0: [128 159 129 160 129 128 191 128 159  98  67  97 127 128  36  96 159 191
 128 159 128  97 191 129]
1: [128 128 129 129  98 128  98  97 128 160 129 128 158  97 129 127 128 129
 128 128 128 128 129 129]
2: [128  66 160 129 160 128 160 159  97 129  98 159  96 128  98 127 159 129
 159 128 128  97 160  98]
3: [128 128 129 160 129 159 160 128  97  98 160 128 127 128 129 127 128 129
  97 128 128 128 129 129]
4: [128  97 129 160 160 190 160 128  97  98 160 128 127 159 129 127 159 129
 128 159 128 128 129 129]
5: [128 128 129 129 129 128 129 128 128 129 129 128 127 128 129 127 128 129
 128  97 159 128 129 129]
6: [ 66  97 253 191  98 221  98   4 221 191  36  66 189   4 191 251  66  98
 221 190  66 221  67   5]
7: [ 66 159 160 160 160 159 160 128 159  98  98  97  96 128 129 127  66 191
 159 159 159 128 160 129]
8: [ 97  97  98  98  67  97 129 159 128 129 160 128 127 159 129  96 128 129
  97 128  97  97 129 160]
9: [ 97  97  67  98   0  35  67 190 128 160 191 159 220 190 160  96 159 160
  66 128  66  66  98 160]
10: [  4 190 160 222 191 128 160 128 190  98 129  97  96 159 129 127  66 191
 128 159 128  97 129 129]
11: [ 97  97 129 129 129 159 129  97  97 129 160 128 127 128 129 127 128 129
  97 128 128 128 129  98]
12: [128  97 129  67  67  66  67 128 159 191 129 221 220 190 191 127 159 129
  97  97  97  66  98 129]
13: [190 221  67 129  98  66  98  97 128 129 160 128 127 128 129 158 128  67
 159  66 159 159 129 160]
14: [128 128 129 129 129 128 129 128  97 129 160 128 127 128 129 127 159 129
  97  97 128  97 129 129]
15: [128 128 129 129 129 128 160 128 128 129 129 128 127 128  98 127 128 129
 128 128 128 128 160 129]
16: [ 97 128  98 160  98 128  98 159 128 129 160 128 158 128 129  96 128 160
  97 159  97 128 129 160]
17: [128 128 129 129 129 128 129 128 128 129 129 128 127 128 129 127 128 129
 128 128  97 128 129 129]
18: [ 66 128  98 160  67  97  67 159 159 129 160 128 158 159 160  96 128 160
  97 128  97  97  98 129]
19: [159 128 129 129 129 128 129 128  97 129 129 128 127 128 129 127 159  98
 128  97  97 128 129 160]
20: [159 190  98 160 160  97 160  97  97  98 160  97  96 159 129 127 190  98
  97  97  97 128 129 129]
21: [159 159 129 160 160 128 160 128  97 129 129 128 127 128 129 127 159  98
 128  97  97 128 129 129]
22: [128 159 129 160  98 128 191 128 159 129  98  97 158 128  67  96 128 160
 128 159 128 128 191 160]
23: [159 159  98 129  98  97 129  97 128 129 160 128 127 128 129 127 128 129
  97 128 128 128 129 129]
24: [128 128 129 129 129 128 129 128 128 129 129 128 127  97 129 127  97 129
 159 128 159 128 129  98]
25: [128 128 129 160 129 128 129  97 128 129 160  97 127 128 129 127 128  98
  97 159 128 128 160 129]
26: [128 128 129 129 129 159 129  97 128 129 129 128 127 128 129 127 128 129
 128 128 128 159 129 129]
27: [159 128  98 129 129  97  98 128  97 129 129 128 127 128 129 127 159 160
 128 159 159 128 160 129]
28: [128 128 129 129 129 128 129 128 128 129 129 128 127 128 129 127  97 129
 128 128 128 128 129  98]
29: [ 66 128 255 160 129 221  67   0 221 191  36  66 158   4 222 251  35  98
 221 190  97 252  67   5]
30: [128 159 129 160 129 128 160 128 128 129 129 128 127 128  98 127 128 160
 128 159 128 128 160 129]
31: [128 128 129 129 129 128 129 128 128 129 129 128 127 128 129 127 128 129
 128 128 128 128 129 129]
32: [128  97 160 160 191 221 160 159  97  98 129 128  96 159 129 127 159 129
 128 128 128 128 129 129]
33: [128 159 129 160 160 128 160 128 190  98  36  97  96 128  36 127 128 191
 159 159 128  97 191 129]
34: [159 159  98 129 129  97 129 128 128 129 129 128 127 128 129 127 128 160
 128 159 159 128 160 129]
35: [159 128 129 129 129 128 129 128  97 129 160 128 127 128 129 127 128 129
 128 128 128 128 129 129]
36: [159 128 129 129 160 128 160 128  97  35 191  66 158 128 129  96 190 129
 128  97 159  97 129  98]
37: [128 128 129  98 129  97 129 128 128 160 129 159 127 128 129 127 128 129
 128  97 128  97 129 129]
38: [128 128 129 129 129 128 129 128 128 129 129 128 127 128 129 127 128 129
 128 128 128 128 129 129]
39: [159 159 129 129 129 128 129 128 159 160  98  97  96 128  98 189  66  98
 159 190 159 128 160  67]
40: [ 97 128 160 129 129 159 160 128 128 129 129 128 127 128 129 127 128 129
 128 128  97 128 160 160]
41: [159 159 129 129 160 128 129 128 128 129 129 128  96 128 129 127  97 129
 159 128 159 159 160 129]
42: [128  66 129  98 129  97 129 128 128 129 160 128 127 159 129 127 159 129
  97 128 128  97 129 129]
43: [159 159  98 160 129  97 129 128  97 129 129 128 127 128 129 127 128  98
 159  97 128 159 129 129]

[128 128 129 160 129 159 129  97 190 191  67  66 127  66 129 220  66  67
 190 221 128 159 129  36] 39 24 28
[ 97 159 129 160 160 159 160 128 159 129 129 128 127  97 129 127  66 191
 128 159 128 128 129 129] 7 30 28
[ 97 128 160  98 191 128 160 159 159 160  98 159  65 128 129  96  35  67
 221  66 221 128 160 191] 41 24 5
[159 190  98 160 160  97 129 128  97 129 129 128 127 128 129 127 128  98
 159  97 128 159 129 129] 43 21 41
[128 159 129 129 160 128 160  97 159 129  98 128  96 128 129 127  66 129
 159 128 159 159 160 129] 41 24 28
[  4  97 222   0 255  97 129 159 221 222  36 252   0 159 129  65  35  67
 221   4 255  97 129 191] 37 2 41
[159 159 129 129 129 128 129  97  97 129 160 128 127 128 129 127 128 129
  97 159 128 159 129 129] 35 23 26
[159  66 129  67 160  97 129  97  97  35 160  97 127 128 129 127 190 160
  97 128 128  97 129 129] 42 36 14
[ 35  66 191  36 222 128 129 221 221 191  36 252   3 159 129  34  35  67
 190   4 221  97 129 222] 37 2 5
[128  97 129 160  98 159 129 190  97  98 160 128  96 128 129 127 159 129
  97 128 128 128 129 160] 3 14 35
[159 159 129 160 160 128 129  97  97  67 129  97 127 159  67  96 159  67
  66  97 159 159   5  98] 20 21 3
[159 159  98 129 129  97  98  97  97  35 129  97 158 159  36  96 159  36
  35  97 159 159   5  98] 20 23 36
[128 159 129 129 160 128 160 128 159 160  67 159  65  97 129  65  97  98
 190  97 190 128 129 191] 41 5 24
[190 190  98  98 129 128 129 128 159 160 129  97  96 128 129 158  97  98
 128 190 159 128 160  67] 39 34 41
[190 159  98  98  98  97  98 159 128 129 129 128  96 128 129 158 128  98
 128 190 190  97 191  98] 34 27 39
[ 66 128 160 129  67 128 222 159 190 160  67 128 220 128  67  65 128 160
 128 128  97  97 160 160] 22 0 40
[128 159 129 160 129 128 129 159 159 129 129 128 189  66 129  96  97 160
 128 159  35 221 129 191] 16 17 40
[159 159 129 129 160 128 129 128  66  98 160  66 127 159 129 158 159 160
  97  97 159 128 129 160] 14 35 3
[128 128 129 160 160 128 160 128 190 191  98  66  96  97 129 189  66  98
 159 190 128 128 129  36] 39 24 28
[128 159 129 160 129 128 191 128 159 129  98  97 127 128  98 127  97 160
 159 128 128 128 191 160] 22 30 15
[128  97 129 160 160 190 129 159  97  98 160 128 127 159 129 127 159 129
 128 159 128 128 129 129] 4 32 3
[159 159 129 160 160 128 129 128  97  98 160 128 127 128 129 127 128 129
 128  97 159 128  98  98] 35 5 3
[ 97 159 129 160 129 159 129 128 190  98 129  97 127  97 129 127  66 191
 128 159 128 159 129 129] 7 30 28
[ 97  97 129  98  67  97  98 159 128 160 129 159 158 159 160  96 128 129
  97  97  97  66 129 160] 8 37 18
[128 128 129 129 160 128 129 159 159 160  67 159  65  97 129  96  66  98
 221  97 190 128 160 191] 41 24 5
[128 128 129 191 129 190 160 128  66  67 160 159 127 190 129 158 159 129
  97 159 128 159 129 160] 4 3 32
[128  66 129  67  98  97  98 159 128 191 129 221 158 159 160 127 159 129
 128  97  97  66 129 129] 12 37 42
[128  97 160 129  98 159  98 128 159 160  67 128 158  66 129 158  97 129
 221 159 128 159 129  98] 24 1 28
